In the data rows, zero lies at 4.5, halfway between 4 and 5.
Here are some points:
[3 2 4 3 6 5 1 4 6 6 5 5 4 5 4 5]
[4 5 7 4 2 4 6 3 2 4 3 1 5 3 7 5]
[5 7 4 6 4 4 7 6 4 4 5 6 4 5 6 5]
[4 3 5 4 7 6 3 3 3 6 4 5 5 4 4 4]
[6 5 4 4 5 6 8 0 3 5 5 5 5 4 2 6]
[4 5 3 5 4 4 5 4 5 5 7 5 5 5 2 7]
[5 7 1 8 4 3 7 5 6 5 5 6 5 5 5 6]
[6 3 4 4 5 4 3 6 4 3 4 4 3 5 4 4]
[4 4 5 5 6 4 4 6 4 3 5 4 5 5 6 3]
[4 4 5 5 4 7 3 2 7 7 6 5 5 3 3 7]
[5 6 5 5 3 6 5 5 3 4 4 5 3 5 5 3]
[5 6 4 4 3 3 7 4 3 4 5 5 5 4 5 5]
[5 5 2 4 5 4 8 2 1 4 3 4 4 5 6 5]
[5 4 8 6 4 5 4 2 1 3 2 1 4 3 4 3]
[3 2 5 5 4 7 3 5 5 5 5 3 4 5 3 3]
[5 5 4 3 6 6 4 1 3 6 6 5 7 4 4 5]
[4 5 5 7 1 5 7 7 5 3 3 8 2 7 4 4]
[6 5 4 8 2 6 8 4 5 5 0 4 5 0 4 4]
[5 3 9 5 3 7 6 1 2 5 3 0 3 2 4 4]
[3 5 3 4 4 1 5 5 5 5 5 1 7 5 7 6]
[4 4 6 3 5 4 4 4 6 6 3 4 5 5 6 5]
[2 1 5 3 4 7 2 5 4 5 6 5 5 4 2 1]
[4 4 8 5 6 8 6 2 0 3 5 0 4 2 4 2]
[5 4 5 3 3 5 3 4 4 5 3 3 4 3 5 4]
[5 6 5 5 5 5 5 4 2 4 5 4 4 4 4 5]
[4 6 4 7 3 5 5 5 4 4 6 6 5 4 5 5]
[5 3 4 5 5 5 5 3 2 5 5 3 5 4 6 4]
[2 5 3 3 6 4 4 6 6 5 5 5 6 6 5 5]
[4 6 6 5 6 3 8 5 2 3 5 4 4 6 6 4]
[5 4 3 5 7 3 4 9 5 5 5 3 2 2 7 2]
[3 5 4 4 4 4 3 5 7 4 4 6 4 5 4 3]
[5 3 0 6 6 3 3 8 9 6 6 6 2 4 2 8]
[4 6 3 3 8 4 4 5 4 4 6 6 6 6 5 4]
[4 1 3 4 7 7 2 4 6 5 6 0 4 2 1 4]
[4 6 4 4 4 6 5 4 5 5 6 5 5 3 4 4]
[6 4 5 4 7 2 6 5 2 6 4 4 7 3 5 4]
[4 3 0 4 5 3 2 6 5 3 9 1 9 8 0 4]
[6 9 4 8 2 4 9 8 3 3 3 3 3 5 6 9]
[2 6 1 7 7 0 3 9 5 4 7 5 7 9 4 5]
[6 5 5 4 6 5 6 5 2 3 5 4 5 3 5 5]
40 more points follow, each with its number after it:
[4 4 4 5 4 4 3 7 9 5 5 6 5 5 3 3] 0
[4 8 4 4 5 3 4 5 5 5 8 9 3 7 2 7] 1
[6 6 5 6 4 3 5 5 4 4 3 5 3 4 6 5] 2
[4 5 1 9 1 6 6 9 6 4 5 8 1 7 1 4] 3
[5 4 5 4 4 5 4 5 4 4 3 4 4 4 5 4] 4
[4 3 4 3 6 4 0 6 9 6 6 3 5 9 0 6] 5
[4 6 4 6 3 5 5 6 4 4 4 3 3 5 5 3] 6
[5 5 4 6 6 3 6 4 4 5 8 6 6 6 5 6] 7
[4 8 4 5 6 4 7 5 4 4 7 6 7 5 5 5] 8
[4 4 4 3 5 5 3 4 5 5 3 4 5 5 4 5] 9
[4 3 9 4 2 4 6 2 2 5 0 2 0 3 7 3] 10
[4 5 5 4 4 7 4 2 3 4 6 7 5 4 2 5] 11
[4 3 3 4 5 5 3 5 6 6 3 3 2 5 5 5] 12
[4 4 3 3 5 3 3 4 5 4 5 4 4 5 4 4] 13
[4 4 4 6 4 4 2 6 7 4 5 6 3 5 4 5] 14
[4 3 4 4 5 5 3 5 6 4 3 4 3 5 5 3] 15
[5 3 6 3 8 5 5 3 3 4 5 2 4 2 4 2] 16
[4 7 4 4 4 4 7 5 4 4 6 5 7 4 5 5] 17
[5 4 6 5 3 4 5 3 4 4 3 5 4 5 5 4] 18
[2 2 5 0 4 6 0 4 7 2 3 4 2 8 3 3] 19
[6 1 5 1 9 6 0 3 4 4 5 3 3 5 3 4] 20
[5 6 3 6 4 3 7 6 4 4 7 6 6 4 4 4] 21
[3 6 2 7 4 1 7 9 4 1 4 3 6 7 7 2] 22
[4 5 4 4 6 6 5 4 5 5 6 4 6 6 3 6] 23
[4 3 7 2 6 7 5 2 4 5 3 1 6 3 6 6] 24
[6 5 3 8 4 3 8 5 4 4 3 1 7 5 7 7] 25
[2 2 6 2 8 5 0 4 4 5 5 2 8 3 4 5] 26
[4 2 5 3 5 6 0 3 6 6 3 3 4 5 4 4] 27
[5 6 5 4 4 4 6 3 4 4 4 5 4 3 5 6] 28
[5 4 5 8 3 0 9 9 5 1 2 4 9 6 9 4] 29
[6 6 1 5 5 5 4 3 5 4 5 4 5 5 3 5] 30
[0 1 9 0 3 6 0 2 3 3 0 0 0 6 9 0] 31
[5 9 8 5 1 7 6 3 5 6 5 5 5 3 4 3] 32
[7 4 5 3 6 5 4 4 1 4 5 6 4 3 5 3] 33
[5 5 4 6 3 5 9 4 3 4 6 5 5 4 3 6] 34
[8 5 7 5 5 6 6 3 5 4 2 5 4 0 6 3] 35
[7 6 3 7 3 6 8 3 5 5 6 6 3 3 2 7] 36
[4 7 2 6 4 4 9 5 4 3 6 7 6 5 5 5] 37
[4 3 8 5 3 4 5 3 4 4 1 3 3 5 6 7] 38
[4 2 4 3 7 6 1 4 3 4 6 0 5 3 1 3] 39
Which three of these numbered points are nearest to each point below by angle, seen from the average point of the first points? Their numbers follow each, nearest first.
[5 5 3 6 3 5 6 7 5 4 4 5 3 5 3 4] > 3 6 0
[3 6 2 1 6 6 3 4 5 6 5 7 8 3 5 6] > 9 23 26
[3 3 3 2 5 2 1 6 6 5 4 5 4 5 5 4] > 13 15 19
[6 4 3 5 6 4 6 5 5 6 6 3 6 4 3 6] > 23 7 30
[6 7 4 6 3 5 9 4 2 3 6 6 4 4 3 6] > 34 36 37
[4 3 4 4 4 7 0 5 8 6 6 8 6 8 1 6] > 5 0 14
[6 8 6 8 1 4 9 8 3 2 4 5 2 5 5 4] > 6 2 3
[6 3 4 6 4 4 4 6 5 5 3 5 3 3 5 4] > 4 2 14
[8 3 9 0 8 8 4 2 0 5 3 3 4 2 5 1] > 16 33 24
[9 7 8 8 3 6 9 2 3 5 1 4 2 0 7 4] > 35 2 28
[4 3 5 5 3 3 5 6 5 4 2 4 3 7 6 2] > 15 18 4
[5 4 5 1 5 8 1 1 7 5 7 8 8 3 3 6] > 11 23 9
[5 6 4 5 4 4 6 5 4 4 5 5 5 5 5 5] > 37 17 8
[5 4 2 3 6 5 3 2 4 7 6 6 7 4 4 5] > 30 23 11
[1 1 5 2 6 6 0 0 8 8 2 3 2 4 3 5] > 27 9 12
[4 5 4 6 4 7 5 7 5 4 6 6 3 6 3 4] > 3 14 0
[3 4 3 5 6 7 3 5 5 1 5 4 3 5 3 3] > 19 15 39
[5 6 5 7 2 6 8 4 5 2 4 5 4 2 5 5] > 34 36 28
[6 4 5 4 6 4 4 3 4 5 3 4 4 4 6 5] > 35 38 24
[2 5 3 3 5 2 0 8 9 6 4 7 2 7 5 7] > 14 0 5
[5 4 3 6 4 4 4 6 5 3 3 4 3 6 6 3] > 15 6 22
[5 5 3 4 7 4 4 6 6 5 5 6 5 5 4 4] > 0 5 1
[3 2 4 3 6 5 1 3 5 3 6 3 3 6 4 2] > 19 20 13
[6 6 4 5 5 4 5 5 3 5 4 5 1 5 6 4] > 2 6 10
[6 3 2 5 6 4 6 3 5 6 9 7 8 6 3 6] > 7 23 21
[5 5 4 5 2 4 6 2 6 4 7 6 5 5 2 7] > 36 34 1
[6 5 4 2 4 2 4 3 3 5 4 5 3 6 5 5] > 13 18 28
[5 8 5 4 4 5 7 4 1 4 6 2 5 4 4 5] > 17 34 32
[7 6 5 6 4 4 8 4 3 4 4 7 3 4 4 6] > 36 34 28
[4 3 3 3 6 3 2 3 6 5 3 4 4 7 6 3] > 13 15 9
[5 4 2 7 5 4 5 7 5 3 5 6 3 5 3 4] > 3 14 0
[5 6 5 5 4 4 5 4 4 5 4 5 5 4 4 5] > 28 32 2
[5 6 6 6 3 5 5 4 5 4 4 2 5 3 4 5] > 32 35 38
[4 4 7 4 5 5 6 2 4 4 4 3 6 2 6 5] > 24 35 16
[7 4 7 4 4 2 5 4 6 2 2 2 3 5 9 4] > 38 2 10
[4 5 3 4 4 4 5 5 5 4 7 8 3 7 5 4] > 1 3 7
[3 2 5 3 6 6 1 4 7 6 4 4 4 4 4 5] > 27 9 12
